[[-0.26 +1.69 -0.05 +0.75 +0.42 +0.79 -3.82 -2.30 +2.62 +2.01 +0.96]
 [-0.26 +1.43 -0.14 +0.61 +0.35 +0.67 -3.66 -2.28 +2.38 +1.75 +0.75]
 [-1.61 +3.43 +0.96 +0.51 -0.38 +0.06 -2.10 +0.34 +1.61 +2.55 +2.24]
 [+0.51 +2.07 +0.29 +1.45 +1.12 +1.56 -3.78 -2.33 +3.55 +2.64 +1.43]
 [+1.46 -3.37 -0.37 -0.76 +0.13 -0.48 +4.51 +1.74 -2.90 -3.06 -2.07]
 [+0.22 +2.70 +0.65 +1.63 +0.90 +1.54 -2.72 -1.13 +3.28 +2.96 +2.17]
 [-1.95 +2.80 +1.14 -0.19 -0.89 -0.75 +0.02 +1.95 -0.17 +1.42 +1.75]
 [+0.12 +3.30 +0.68 +1.84 +1.05 +1.77 -4.04 -1.90 +4.14 +3.63 +2.45]
 [-1.37 +3.02 +0.84 +0.51 -0.31 +0.11 -1.81 +0.32 +1.47 +2.29 +2.03]
 [+2.21 -2.63 -0.20 +0.20 +0.98 +0.59 +3.10 +0.66 -1.05 -1.83 -1.40]
 [-1.63 +3.39 +0.98 +0.47 -0.43 +0.00 -1.85 +0.54 +1.45 +2.47 +2.24]
 [+0.12 +3.48 +0.89 +1.90 +1.06 +1.77 -3.50 -1.37 +4.00 +3.68 +2.65]] | -0.05

[[+0.25 -2.30 +0.08 +0.28 -0.13 +0.17 +0.81 +0.58 -1.40 +0.33 +4.77 +0.20
  +0.57 +3.90 -0.22]
 [+0.07 -2.09 -0.88 -0.71 +0.24 +0.23 +0.64 +1.50 -1.79 +1.31 +2.97 -0.52
  +0.83 +3.11 -0.53]
 [-1.17 -2.09 +1.16 +0.76 +0.47 +0.69 +0.76 +1.06 -0.64 +2.38 +3.08 +1.14
  +1.43 +4.10 +0.55]
 [-0.42 -2.33 -0.16 -1.25 +0.02 -0.92 +1.03 +0.86 -1.19 +1.43 +4.54 +1.40
  +0.55 +4.05 -0.16]
 [-0.61 -1.52 -0.42 +0.07 -0.56 -0.49 +0.01 +0.14 -2.18 +0.67 +3.41 +1.30
  +1.41 +3.41 +0.76]
 [-1.50 -1.48 +0.52 -1.54 -0.33 -0.36 +0.90 +1.09 -0.97 +1.49 +3.44 +0.82
  +0.66 +4.00 -1.40]
 [-0.43 -2.56 -0.52 -2.08 -0.95 -0.86 +1.01 +2.12 -0.73 +1.11 +3.18 +0.19
  +0.64 +3.89 +0.17]
 [-1.17 -2.73 +0.33 +0.15 +0.81 -0.40 +1.12 +0.94 -0.93 +1.03 +3.72 -0.21
  +0.13 +3.48 +0.26]
 [-1.17 -1.94 +0.00 -1.04 -0.28 -0.60 +0.53 +0.64 -1.49 +1.10 +3.38 -0.12
  +0.61 +3.90 -0.48]
 [-1.17 -2.38 -1.15 -2.06 +0.11 +0.69 +0.92 -0.02 -0.87 +0.18 +2.66 -0.07
  -0.02 +2.26 -0.29]] | +0.08

[[-3.56 +1.41 +4.48 -1.93 -1.49 +2.69 -4.06 +5.02 -2.44 +1.62 -4.70]
 [+3.08 +1.17 +3.43 +2.24 -0.47 -5.80 +1.61 -3.94 -3.49 -3.94 -4.88]
 [-5.76 -0.18 +4.76 +2.54 +3.46 -0.41 +2.32 -5.22 +0.91 +2.37 +0.95]
 [+2.78 +0.36 +3.86 -0.44 -1.53 +4.74 +0.93 -5.18 +1.31 +3.76 +5.46]
 [+5.82 +5.32 -1.94 +1.04 +3.11 +0.19 -0.62 -4.60 +1.91 +4.68 -0.07]] | +4.48

[[-2.26 -0.47 -1.96 -1.40 -0.73 +0.55 -2.84 +0.07 -3.14 -2.47 +0.02]
 [+0.57 +2.85 +0.63 -3.10 +1.83 +0.38 -0.17 -1.11 +1.59 +6.00 +0.43]
 [+0.72 +5.44 +1.17 -1.17 -0.44 +2.01 -0.99 +1.65 -1.04 +3.65 +2.09]
 [+1.60 +1.79 +2.43 -4.09 -0.15 -0.11 +0.64 -1.84 +1.95 +0.57 -3.48]
 [+0.48 +2.85 +2.13 +4.38 -0.89 +0.88 +2.47 +0.90 +0.33 -5.15 +1.54]] | -1.96

[[-0.63 -2.50 -1.19 +0.37 -0.38 +3.04 +2.76 -3.97]
 [-0.23 -1.54 -0.55 +0.42 -0.37 +0.98 +1.90 -2.43]
 [-0.26 -1.71 -0.61 +0.46 -0.41 +1.12 +2.10 -2.70]
 [-0.79 -2.88 -1.44 +0.37 -0.40 +3.85 +3.13 -4.58]
 [-0.75 -2.07 -1.23 +0.01 -0.11 +3.80 +2.05 -3.30]
 [-0.49 -2.30 -0.99 +0.45 -0.43 +2.25 +2.65 -3.65]
 [-0.76 -1.13 -1.05 -0.35 +0.19 +4.09 +0.81 -1.82]
 [-0.74 -1.89 -1.18 -0.06 -0.05 +3.81 +1.81 -3.02]
 [+0.16 -0.21 +0.13 +0.31 -0.22 -0.97 +0.45 -0.31]] | -1.19

[[+2.82 -5.07 -1.62 -2.73 +3.83 -2.92 -1.82 +0.85 -0.52 -0.01 -0.48 -0.91
  -1.93]
 [-0.51 -0.72 -1.74 +4.27 -1.01 -0.72 +1.43 +1.86 -0.69 -1.03 -1.75 +2.31
  -0.97]
 [+0.32 -2.01 +0.31 -0.50 -1.20 +0.39 -0.26 +3.29 +1.02 -0.51 +0.42 -1.88
  -1.05]
 [-3.36 +1.94 -3.05 +1.68 -2.67 -2.47 +0.69 -3.99 -0.59 +0.84 +0.60 +3.07
  +1.45]
 [+0.36 +5.43 -1.32 +0.77 -2.72 +3.00 -0.39 +0.27 -1.34 +0.87 +1.65 -0.96
  +0.28]
 [+0.19 +2.18 -2.04 -2.19 -1.14 -0.66 -1.10 -1.73 +0.49 +1.03 +3.10 -0.43
  +0.73]] | -1.62

[[+1.58 -0.41 +1.00 +1.32 -3.22 -0.44 -1.90]
 [+2.87 +2.21 +5.41 +2.87 +0.03 +3.97 -0.51]
 [+0.59 +1.33 +3.76 -0.57 -2.20 +0.56 -0.13]
 [-2.29 +2.06 -0.90 -1.00 +0.67 -1.57 -1.95]
 [-1.92 +1.46 +0.88 -2.10 -1.31 -1.75 +0.29]] | +1.00
---
[[+4.04 +1.67 +1.16 +5.53 +2.13 -1.54]
 [-1.53 -0.62 +1.14 +2.57 +6.15 +1.32]
 [-1.34 -1.99 -0.43 -1.47 +0.63 +4.31]]	-1.99

[[+3.52 +2.65 +2.20 -5.85 -1.85 +1.04 +3.19]
 [+0.77 +1.06 -3.97 -3.39 -2.63 +3.17 +2.90]
 [-3.38 -0.51 +3.09 -3.79 +2.11 +0.47 +0.80]]	-0.51

[[+1.64 +2.11 +3.41 -0.84 -1.95]
 [+2.69 -0.96 +0.51 +0.13 +0.34]
 [-0.64 -3.82 +4.58 +1.86 +5.03]]	-3.82

[[-3.94 +4.84 +0.00 -4.52]
 [+2.18 +0.00 -1.35 -0.42]
 [+3.41 -4.21 -3.41 +4.25]]	-4.21

[[-0.24 -2.96 +4.20 +0.09 +5.68]
 [-3.19 +1.92 +1.17 -0.60 -1.43]
 [-1.48 +1.05 +1.69 +1.34 -3.30]]	+1.05

[[+2.56 -3.91 -4.27 -4.66 -3.64 -2.88 -5.79]
 [-0.57 +0.96 +3.28 +3.53 +3.10 +0.44 +5.54]
 [+0.25 -1.33 -2.40 -4.71 -5.20 -1.68 -4.80]]	-1.33

[[+4.61 +5.01 -4.10 +4.10 -4.80 +4.93 -4.00]
 [-1.14 -1.48 +0.85 -0.86 +1.25 -1.38 +0.80]
 [+0.57 +0.61 -0.54 +0.52 -0.62 +0.60 -0.53]]	+0.61

[[-2.95 +1.31 -0.20 +3.05]
 [-1.08 +4.62 +0.01 -2.20]
 [-2.74 +1.64 +0.01 +0.45]]	+1.64
---
[[-599  596 -356  395 -238 -374  -37]
 [-390 -347 -281  175 -114  482 -937]] ⇒ -390

[[6689 6999 6224 6194 6916 7002 2111]
 [5286 7535 7054 4387 6115 6289 5791]
 [4194 6073 6437 4734 4509 5677 9755]] ⇒ 4387

[[ -3 -37 -17   5]
 [ 26 -11 -10  -9]] ⇒ -11

[59  7 21 84 93 78] ⇒ 59

[[ 16  46  18  18 -33  17  16]
 [ 44 -15  16  16  38  24 -10]] ⇒ -10

[[28 84 22 53 65 64]
 [77 65 50 47 85 95]] ⇒ 47

[[ 29  45  14  34  47]
 [ 22 -26  30 -24 -16]] ⇒ -16
---
array([[ 2.09,  0.12, -1.14,  0.57,  0.98, -0.76],
       [-0.81,  2.07,  0.49, -1.66,  1.42,  0.94]]) Answer: -0.76

array([[ 0.035,  0.060, -0.018, -0.083, -0.085, -0.073, -0.127],
       [-0.048, -0.076, -0.009,  0.049,  0.069,  0.056,  0.133],
       [-0.045, -0.091, -0.023, -0.040,  0.035,  0.026,  0.212]]) Answer: 0.133

array([[-18.418, -18.127, -15.084, -20.431],
       [ -0.775,   0.462,  -5.231,  12.368],
       [ -1.775,  -1.188,  -5.951,   9.719]]) Answer: 12.368

array([[-0.10,  0.36,  1.54, -0.43],
       [-0.60, -1.49, -1.35,  0.26]]) Answer: -0.43

array([[  64.755, -201.933, -160.503,   28.321,  -17.552],
       [ -10.541, -138.815,   94.527,  -28.992, -106.028],
       [ -41.588,  118.695,  -46.786,  -58.209,   40.056]]) Answer: -106.028

array([[ 11.5,   8.1, -12.2,  -3.2,  -7.9,   7.0,   4.0],
       [  1.4,   6.9,  16.8,  14.1,  13.7,   6.7,   9.8]]) Answer: 4.0
